In the data rows, the value 128 means zero.
Here are some points, each followed by its number:
[156, 154, 119, 125, 148, 88, 156, 95, 157, 100, 222, 102, 139, 166, 119, 116] 0
[141, 72, 82, 154, 157, 83, 115, 105, 154, 161, 109, 143, 124, 106, 37, 85] 1
[91, 144, 117, 234, 157, 125, 167, 100, 155, 134, 147, 136, 109, 220, 88, 86] 2
[95, 149, 81, 171, 137, 55, 158, 93, 153, 166, 155, 146, 77, 155, 129, 91] 3
[146, 110, 210, 86, 100, 195, 102, 116, 99, 149, 92, 73, 155, 117, 115, 120] 4
[142, 151, 173, 144, 112, 182, 117, 125, 119, 135, 136, 86, 157, 129, 84, 98] 5
[172, 108, 223, 75, 84, 153, 65, 129, 119, 103, 86, 100, 201, 119, 91, 172] 6
[176, 179, 173, 137, 105, 212, 130, 162, 99, 113, 179, 43, 194, 142, 197, 159] 7
[136, 95, 157, 71, 141, 119, 72, 160, 102, 113, 46, 156, 123, 108, 128, 152] 8
[118, 134, 124, 129, 167, 90, 170, 95, 154, 120, 173, 138, 101, 189, 115, 109] 9
[185, 148, 153, 161, 89, 155, 120, 132, 116, 102, 156, 82, 162, 166, 127, 124] 10
[67, 139, 187, 163, 178, 181, 136, 102, 141, 198, 126, 122, 145, 143, 80, 121] 11
[160, 163, 162, 203, 96, 91, 97, 149, 137, 134, 123, 132, 144, 166, 29, 119] 12
[148, 126, 193, 106, 123, 99, 130, 107, 130, 98, 122, 93, 165, 152, 60, 151] 13
[131, 129, 53, 124, 177, 162, 152, 157, 120, 80, 138, 134, 123, 91, 166, 93] 14
[215, 184, 168, 118, 14, 109, 87, 240, 128, 45, 101, 67, 204, 88, 110, 227] 15
[111, 72, 166, 131, 118, 133, 72, 158, 109, 152, 0, 148, 101, 198, 152, 141] 16
[116, 126, 181, 58, 95, 90, 72, 144, 114, 119, 78, 105, 189, 68, 166, 219] 17
[164, 198, 148, 91, 92, 158, 108, 132, 73, 39, 169, 106, 146, 162, 167, 159] 18
[171, 90, 201, 112, 122, 153, 11, 161, 96, 104, 0, 144, 134, 183, 190, 142] 19
[137, 134, 128, 120, 155, 150, 86, 74, 149, 159, 141, 146, 81, 125, 193, 58] 20
[137, 101, 151, 99, 155, 169, 170, 134, 166, 139, 154, 145, 110, 133, 182, 122] 21
[113, 133, 79, 126, 163, 192, 159, 128, 129, 114, 125, 140, 115, 101, 115, 87] 22
[165, 145, 167, 115, 133, 100, 62, 173, 140, 73, 57, 107, 156, 124, 164, 174] 23
[159, 160, 189, 113, 87, 120, 93, 164, 102, 56, 76, 101, 190, 140, 68, 190] 24
[174, 138, 208, 84, 87, 150, 76, 179, 104, 84, 101, 69, 194, 138, 140, 159] 25
[129, 156, 15, 180, 159, 134, 161, 152, 159, 100, 196, 192, 85, 110, 105, 97] 26
[46, 90, 152, 87, 100, 71, 100, 182, 44, 137, 129, 79, 207, 81, 164, 208] 27
[94, 122, 158, 177, 162, 163, 165, 105, 182, 168, 129, 152, 77, 192, 120, 68] 28
[129, 101, 158, 152, 171, 73, 79, 142, 145, 131, 106, 132, 129, 188, 138, 136] 29
[138, 134, 109, 165, 142, 136, 147, 136, 197, 149, 128, 153, 105, 96, 85, 129] 30
[73, 129, 137, 92, 104, 136, 87, 59, 57, 171, 118, 71, 163, 77, 193, 126] 31
[124, 76, 200, 20, 159, 243, 79, 130, 107, 137, 31, 170, 100, 129, 183, 81] 32
[186, 124, 182, 109, 161, 100, 72, 82, 202, 164, 124, 122, 134, 165, 164, 113] 33
[156, 153, 159, 128, 82, 177, 105, 179, 71, 47, 82, 101, 166, 170, 152, 139] 34
[130, 109, 159, 162, 115, 193, 113, 109, 121, 151, 127, 128, 113, 196, 159, 78] 35
[146, 133, 188, 61, 49, 182, 135, 93, 78, 122, 123, 69, 148, 106, 124, 116] 36
[145, 144, 173, 116, 116, 129, 81, 153, 150, 143, 122, 151, 132, 155, 151, 176] 37
[49, 74, 112, 133, 168, 63, 151, 131, 116, 137, 186, 181, 91, 177, 143, 119] 38
[73, 132, 162, 98, 122, 123, 129, 127, 83, 156, 99, 116, 136, 126, 177, 123] 39
[76, 147, 129, 131, 112, 132, 160, 165, 98, 96, 154, 135, 115, 163, 135, 127] 40
[156, 129, 247, 105, 124, 241, 114, 132, 129, 172, 102, 70, 169, 100, 153, 115] 41
[27, 69, 131, 111, 170, 101, 140, 76, 97, 193, 149, 151, 92, 164, 156, 78] 42
[77, 121, 134, 106, 131, 70, 92, 124, 138, 112, 131, 161, 139, 133, 123, 174] 43
[202, 157, 154, 111, 103, 111, 82, 210, 115, 52, 112, 96, 187, 133, 179, 200] 44
[133, 121, 131, 144, 157, 162, 133, 95, 147, 121, 154, 138, 125, 192, 161, 112] 45
[133, 103, 194, 87, 200, 138, 76, 149, 178, 169, 79, 177, 81, 138, 196, 124] 46
[130, 109, 126, 50, 156, 145, 134, 89, 105, 124, 179, 106, 153, 122, 155, 155] 47
[105, 84, 191, 161, 159, 110, 133, 108, 184, 166, 87, 163, 118, 166, 69, 129] 48
[178, 123, 181, 39, 128, 102, 113, 139, 144, 88, 169, 123, 166, 147, 146, 192] 49
[198, 140, 189, 77, 95, 207, 82, 138, 112, 104, 125, 109, 155, 145, 233, 156] 50
[134, 162, 186, 196, 154, 194, 140, 83, 156, 168, 145, 71, 176, 135, 83, 87] 51
[101, 102, 90, 118, 197, 144, 159, 125, 132, 149, 179, 167, 72, 139, 129, 94] 52
[151, 166, 131, 141, 104, 177, 156, 169, 121, 107, 142, 147, 103, 139, 123, 126] 53
[177, 83, 25, 192, 139, 77, 141, 148, 157, 104, 115, 162, 133, 86, 51, 132] 54
[67, 175, 177, 67, 76, 203, 97, 92, 16, 106, 57, 132, 100, 142, 90, 125] 55
[136, 160, 139, 205, 140, 165, 114, 114, 119, 125, 182, 127, 137, 210, 120, 90] 56
[99, 132, 132, 117, 166, 127, 95, 130, 122, 151, 84, 185, 87, 172, 155, 144] 57
[135, 147, 102, 172, 124, 71, 159, 98, 179, 148, 104, 151, 93, 121, 32, 112] 58
[178, 153, 91, 155, 123, 183, 142, 117, 111, 93, 137, 77, 178, 87, 65, 91] 59
[140, 159, 96, 166, 169, 173, 169, 130, 185, 134, 173, 140, 110, 127, 152, 95] 60
[124, 128, 139, 131, 151, 149, 119, 141, 96, 99, 124, 129, 106, 190, 175, 98] 61
[40, 112, 202, 227, 190, 122, 197, 107, 254, 255, 182, 143, 113, 136, 43, 142] 62
[96, 68, 126, 122, 191, 110, 138, 77, 75, 114, 81, 145, 96, 228, 107, 79] 63
[135, 146, 112, 154, 145, 141, 108, 122, 131, 146, 121, 170, 99, 174, 143, 130] 64
[150, 137, 135, 109, 132, 107, 122, 131, 141, 127, 135, 108, 131, 151, 151, 155] 65
[89, 123, 91, 73, 168, 161, 133, 128, 47, 106, 127, 130, 134, 113, 147, 114] 66
[117, 90, 176, 93, 125, 142, 108, 150, 98, 133, 111, 157, 112, 168, 207, 127] 67
[132, 220, 124, 117, 45, 115, 91, 56, 125, 170, 102, 125, 73, 81, 201, 143] 68
[173, 119, 107, 143, 173, 110, 172, 115, 176, 103, 178, 105, 153, 165, 141, 126] 69
[183, 149, 55, 136, 95, 174, 133, 204, 154, 99, 128, 117, 140, 10, 127, 141] 70
[171, 133, 91, 164, 149, 174, 162, 144, 139, 165, 163, 97, 129, 92, 128, 110] 71
[78, 124, 132, 79, 94, 148, 134, 131, 90, 149, 137, 79, 181, 63, 176, 156] 72
[0, 40, 90, 146, 177, 74, 181, 74, 54, 205, 201, 136, 110, 169, 133, 89] 73
[159, 158, 168, 77, 118, 115, 133, 149, 123, 83, 155, 83, 175, 119, 162, 146] 74
[83, 105, 107, 151, 175, 94, 141, 127, 101, 127, 161, 192, 62, 238, 152, 95] 75
[150, 119, 98, 127, 208, 129, 149, 135, 138, 96, 152, 145, 143, 148, 127, 83] 76
[142, 94, 154, 164, 173, 128, 69, 105, 187, 174, 88, 144, 133, 93, 75, 79] 77
[157, 121, 112, 128, 161, 117, 130, 186, 161, 99, 77, 146, 142, 79, 81, 134] 78
Which five points above are nearest to each new point by angle? Their numbers follow each, nearest first.
[154, 151, 149, 150, 120, 97, 132, 151, 147, 109, 164, 119, 115, 185, 148, 122] 0 65 56 10 69
[87, 127, 115, 134, 101, 157, 136, 73, 81, 147, 111, 144, 64, 112, 86, 69] 55 42 22 63 73
[39, 124, 111, 107, 64, 95, 158, 83, 42, 119, 86, 112, 137, 110, 73, 128] 55 31 27 39 73
[123, 184, 136, 157, 128, 159, 159, 157, 149, 109, 179, 99, 147, 153, 141, 158] 7 53 10 60 56
[182, 129, 140, 143, 114, 176, 122, 157, 112, 76, 99, 110, 158, 170, 131, 113] 34 10 25 44 50
[138, 143, 81, 181, 122, 167, 176, 128, 103, 130, 163, 108, 123, 120, 67, 86] 59 71 22 26 2
[57, 213, 43, 157, 57, 74, 154, 19, 109, 206, 172, 121, 72, 97, 129, 114] 3 68 73 58 31
[102, 138, 122, 122, 137, 117, 169, 158, 110, 96, 142, 113, 138, 139, 154, 123] 40 14 74 66 61
[97, 63, 128, 113, 179, 30, 103, 141, 135, 166, 116, 105, 164, 85, 158, 147] 27 43 17 29 73
[163, 136, 123, 173, 86, 149, 125, 155, 100, 89, 134, 86, 170, 188, 114, 108] 10 34 56 7 5
[88, 104, 124, 107, 155, 63, 122, 169, 151, 113, 132, 145, 158, 135, 113, 151] 43 38 29 27 78
[79, 118, 80, 96, 173, 145, 178, 147, 108, 98, 167, 173, 106, 144, 123, 116] 52 38 66 22 14
[175, 97, 43, 100, 126, 175, 117, 199, 187, 129, 109, 156, 150, 0, 177, 190] 70 78 14 71 54
[155, 200, 140, 154, 121, 157, 129, 137, 117, 66, 151, 118, 113, 178, 164, 100] 18 61 53 56 10
[199, 128, 178, 125, 81, 196, 53, 153, 46, 67, 87, 69, 185, 180, 181, 125] 34 25 50 19 10
[147, 139, 46, 152, 157, 142, 156, 162, 109, 66, 168, 138, 149, 105, 58, 93] 26 59 54 14 22
[129, 246, 95, 123, 0, 118, 151, 70, 76, 139, 130, 89, 107, 40, 193, 193] 68 72 31 36 18
[91, 139, 153, 183, 185, 191, 151, 87, 155, 180, 170, 126, 102, 161, 123, 62] 28 11 51 2 60
[127, 242, 152, 126, 3, 62, 76, 80, 109, 166, 66, 114, 76, 62, 204, 201] 68 17 31 15 37
[168, 102, 50, 130, 101, 166, 139, 169, 124, 93, 89, 167, 114, 33, 95, 132] 70 78 54 14 22
[175, 123, 69, 122, 130, 180, 148, 157, 136, 98, 133, 127, 153, 68, 131, 125] 70 14 59 71 22
[125, 154, 116, 139, 102, 96, 126, 108, 114, 113, 153, 129, 114, 141, 158, 140] 68 18 3 0 65
[131, 114, 169, 113, 166, 128, 98, 144, 156, 131, 90, 161, 119, 151, 113, 122] 46 48 29 57 16
[146, 177, 95, 155, 152, 161, 141, 130, 107, 108, 143, 123, 117, 180, 147, 104] 56 61 45 60 64
[158, 85, 99, 154, 154, 135, 167, 133, 167, 147, 97, 139, 118, 82, 70, 85] 1 30 54 58 77
[160, 98, 73, 137, 144, 157, 113, 156, 160, 142, 100, 136, 124, 39, 143, 123] 70 78 14 71 54
[127, 161, 98, 182, 162, 105, 164, 147, 187, 139, 160, 149, 102, 171, 108, 116] 2 3 60 9 26
[53, 75, 134, 98, 164, 63, 116, 143, 75, 115, 126, 116, 181, 139, 149, 157] 27 43 39 73 38
[185, 193, 157, 81, 94, 73, 140, 177, 174, 72, 157, 106, 165, 121, 105, 208] 15 49 74 44 24
[143, 124, 92, 105, 127, 149, 147, 215, 144, 83, 146, 159, 125, 73, 149, 164] 70 14 78 44 53
[132, 97, 135, 139, 109, 146, 155, 157, 101, 83, 102, 123, 126, 191, 138, 129] 34 61 40 16 63
[82, 204, 126, 104, 50, 63, 100, 64, 108, 181, 96, 127, 69, 70, 186, 168] 68 31 39 17 72
[77, 110, 95, 132, 129, 81, 141, 89, 66, 167, 163, 106, 140, 126, 152, 134] 73 42 31 38 27
[106, 92, 139, 98, 118, 115, 123, 178, 82, 107, 137, 114, 157, 133, 177, 178] 27 17 44 72 67
[105, 153, 78, 114, 111, 90, 155, 115, 103, 86, 218, 85, 178, 114, 112, 161] 0 47 74 18 27
[51, 66, 141, 85, 158, 84, 118, 127, 61, 124, 142, 88, 180, 101, 180, 153] 27 72 39 31 47
[151, 94, 78, 131, 108, 169, 165, 179, 91, 107, 89, 147, 102, 58, 111, 134] 70 78 14 22 54
[28, 178, 119, 121, 59, 109, 120, 27, 101, 234, 119, 149, 26, 96, 200, 133] 68 31 42 39 3
[136, 171, 176, 165, 108, 184, 124, 130, 107, 100, 149, 102, 163, 141, 76, 123] 5 10 51 59 56
[129, 91, 41, 177, 124, 148, 164, 128, 143, 146, 114, 140, 102, 69, 66, 110] 54 1 30 26 22
[88, 138, 111, 124, 113, 100, 123, 89, 73, 160, 147, 116, 141, 116, 157, 108] 31 73 39 42 72
[144, 92, 170, 135, 119, 124, 97, 169, 118, 94, 71, 148, 143, 187, 132, 130] 19 16 34 29 23
[185, 124, 71, 109, 154, 171, 122, 176, 169, 137, 128, 141, 155, 43, 159, 153] 70 14 71 78 30
[90, 139, 110, 134, 118, 58, 138, 125, 131, 165, 140, 112, 127, 95, 153, 123] 3 73 27 31 42
[68, 199, 120, 139, 31, 74, 113, 44, 116, 217, 122, 143, 47, 105, 187, 144] 68 3 31 39 20
[84, 215, 110, 109, 24, 104, 128, 61, 96, 199, 122, 108, 70, 70, 200, 157] 68 31 72 39 36
[187, 148, 206, 80, 75, 115, 89, 98, 149, 158, 38, 58, 170, 77, 60, 167] 6 4 13 24 17
